In the rows, 128 means zero.
Families of rows that turns and mirrors carry onto each other, the same ones carrying the whole set onto itself: the rest of each named row's family, in list order:
4 families of 8 rows:
K434: [148  89 108 145 123 120 111 142 107 115 130 147 151 137 111 116 142 128
 152 157 119 127  75 141]
K86: [141 127 151 151 135 114 133  97 110 159 100  94 110 149 151 141 112 103
 131 130 150 140 146 117]
K74: [150 140 151 144 140 116 126 101 116 129  86 101  84 137 138 139 121 100
 116 137 148 134 144 136]
K632: [145  87 111 161 136 118 116 142 102 150 127 138 146 142 116 104 128 148
 161 136 127 127  76 135]
K639: [145 103 126 138 142 118  88 140 127 118 139  92 146 111 119 152 125 127
 115 138 105 136 108 134]
K711: [118 122 109 123 133 134 100 154 133 113 130 151 157 118 114 146 140 153
 130 163  97 131 108 140]
K978: [117 102 108 136 109 140  97 118 125 113 149 114 123 109 112 112 129 113
 136 126 111 111  92 138]
K256: [123 114 119 124 126 132  95 107 126 131 162  99 138 114 109 106 138 125
 133 122 116 130  91 105]
K585: [151 157 153 151 141 107 155 135 108 144  76 147 107 160 131 133 140 135
 145 147 141 124 145 123]
K248: [123 122 104 137 124 131 110 163 120 126 140 150 148 118 111 123 146 154
 149 133  88 116 102 120]
K147: [157  97 120 143 122 121 114 143 102 130 149 128 152 117  99 109 134 134
 154 127 110 119  85 121]
K298: [121 108 107 134 119 143 110 134 122 125 168 117 137  94 101 125 133 127
 132 114 110 131 114 121]
K465: [124 142 133 135 113 138 144  87 111 128  99 145  79 143 123 107 133 104
 139 147 152 121 129 148]
K442: [ 97 132 138 134 100 147 150  88 104 149 110 147  99 145 130 107 129 119
 146 136 158 116 137 129]
K511: [118 173 143 140 153 120 117 119 117 132  84 131 109 145 146 134 142 144
 120 132 141 144 169 122]
K259: [153 139 149 140 131 111 150 118 104 131  78 163 109 160 123 129 135 134
 136 174 154 134 123 147]
K647: [ 98 161 140 127 134 140 128 125 124 150  84 139 117 143 148 149 129 147
 126 144 127 121 168 118]
K443: [128 159 156 132 117 132 160 103 110 139  99 154  92 139 117 109 131 126
 150 140 151 107 143 124]
K134: [132 159 146 150 136 109 129  84 114 135 115 110  94 144 144 119 122 105
 126 124 158 152 149 118]
K753: [146  99 120 148 161 127  96 144 123 149 134  96 151 115 123 148 115 142
 123 122 124 149 116 124]
K384: [103 130 101 129 137 144 106 157 139 140 130 162 150 123 125 138 120 165
 143 141 108 138 105 122]
K206: [128 109 119 127 151 128  91 144 131 126 143 100 157 121 115 144 152 146
 115 125 120 153 116 106]
K787: [148 110 108 148 143 115 106 162 125 128 147 117 155 119 119 148 133 130
 137 127  97 148 112 114]
K660: [153 141 157 150 134 121 158 101 108 143 106 115  93 140 123 129 129 103
 132 128 165 135 156 123]
K352: [149 128 159 138 132 112 149 120  94 155  78 153 136 167 140 128 125 142
 151 159 153 129 126 122]
K621: [142 164 156 132 140 109 138 118 104 126  81 167 124 159 137 114 133 153
 143 148 158 138 132 117]
K873: [106 115 108 132 123 151 100 111 125 145 155 117 125 104 114 101 110 131
 144 116 118 113  98 127]
K893: [121 170 140 137 133 129 150 122 132 137  97 137  91 140 137 148 130 118
 129 136 136 133 169 117]
K332: [123 166 150 124 137 129 130 123 129 126  80 147 100 138 134 154 127 142
 112 157 133 129 155 139]
K471: [118 121 109 126 130 120 106 156 137 119 134 154 159 140 124 132 149 157
 142 142 107 145  88 100]
K50: [126  99 117 146 120 114 111 132 111 131 141 132 143 142 107  96 160 148
 148 136 121 124  73 116]
K801: [116 144 147 147 119 122 146  91  97 127 109 152  95 150 124  94 137 131
 138 129 174 133 132 132]

Which other rows belong to the same family as K74? K434, K639, K711, K978, K465, K259, K332
Which other rows belong to the same family as K787? K585, K248, K147, K298, K443, K660, K893

Families of rows that turns and mirrors carry onto each other, the same ones carrying the whole set onto itself: the rest of each named row's family, in list order:
4 families of 8 rows:
K981: [113 133 160  95 121 148 173 114 130 118 142  96 102 110]
K649: [112 125 168  96 141 137 166  93 153 117 140  98  84 118]
K730: [125 122 170 121 121 100 168 123 111 165 139 167 127 164]
K13: [127 128 185 133 144 112 140 114 124 168 188 148 130 146]
K995: [131 111 186 121 127 103 150 105 116 145 168 168 135 152]
K833: [108 166 180 127 141 120 176 130 128 170 165 158 120 141]
K3: [107 166 175 121 130  98 173 131 143 134 157 173 130 140]
K230: [120 148 164 142 162  88 135 137 150 140 169 146 118 131]
K137: [105 125 165 121 139 142 171 114 143 120 118 100  98 111]
K678: [135 147 166 132 154  99 160 144 140 154 180 152 122 144]
K617: [121 137 192 121 122 113 187 124 111 165 153 174 107 137]
K927: [103 137 143 111 166 123 140  97 134 110 129 132  69 129]
K368: [138 104 181 133 153 101 130 114 122 148 155 151 135 148]
K205: [124 116 173  79 114 120 156 112 158 122 127 105  76 123]
K674: [124 127 181  83 149 134 104 107 144 131 137 137  78 125]
K485: [132 117 166  73 102 125 138 126 128 130 135 117  83 122]
K84: [129 123 192 127 148 120 169 128 108 174 127 163 108 141]
K551: [ 95 123 145  93 121 136 163 104 143 109 123 113  92 139]
K580: [117 122 155  84 146 118 152  86 143 109 133 119  65 135]
K523: [ 97 138 154  95 150 142 141  95 140 127 163 119  61 126]
K495: [119 138 171 132 139  87 149 123 136 141 198 159 118 133]
K885: [145 125 169 127 151 103 155 124 123 147 165 160 143 164]
K403: [109 170 172 124 145 108 170 144 140 147 125 165 122 137]
K201: [105 138 129  93 140 124 155  99 120 102 145 120  78 124]
K970: [140 134 179 123 150 115 171 134 113 168 160 168 113 151]
K809: [135 159 172 115 143 108 169 144 135 152 147 169 133 154]
K445: [129 105 183  94 114 130 139 133 148 139 115 114  88 117]
K947: [116 151 153 124 132  81 143 133 139 143 163 162 129 158]
K811: [124 131 184  72 140 139 136  91 156 127 142 121  70 125]
K822: [122 137 164  72 134 140 119  96 126 121 162 128  80 125]
K22: [114 117 160  72 117 128 117 103 146 119 133 129  84 141]
K189: [112 114 177  92 116 149 153 114 146 145 147 102  77 118]

Which other rows belong to the same family as K981? K995, K3, K617, K485, K495, K201, K822
Which other rows belong to the same family as K13? K730, K833, K551, K523, K947, K22, K189
Which other rows belong to the same family as K970? K649, K678, K205, K580, K885, K809, K811

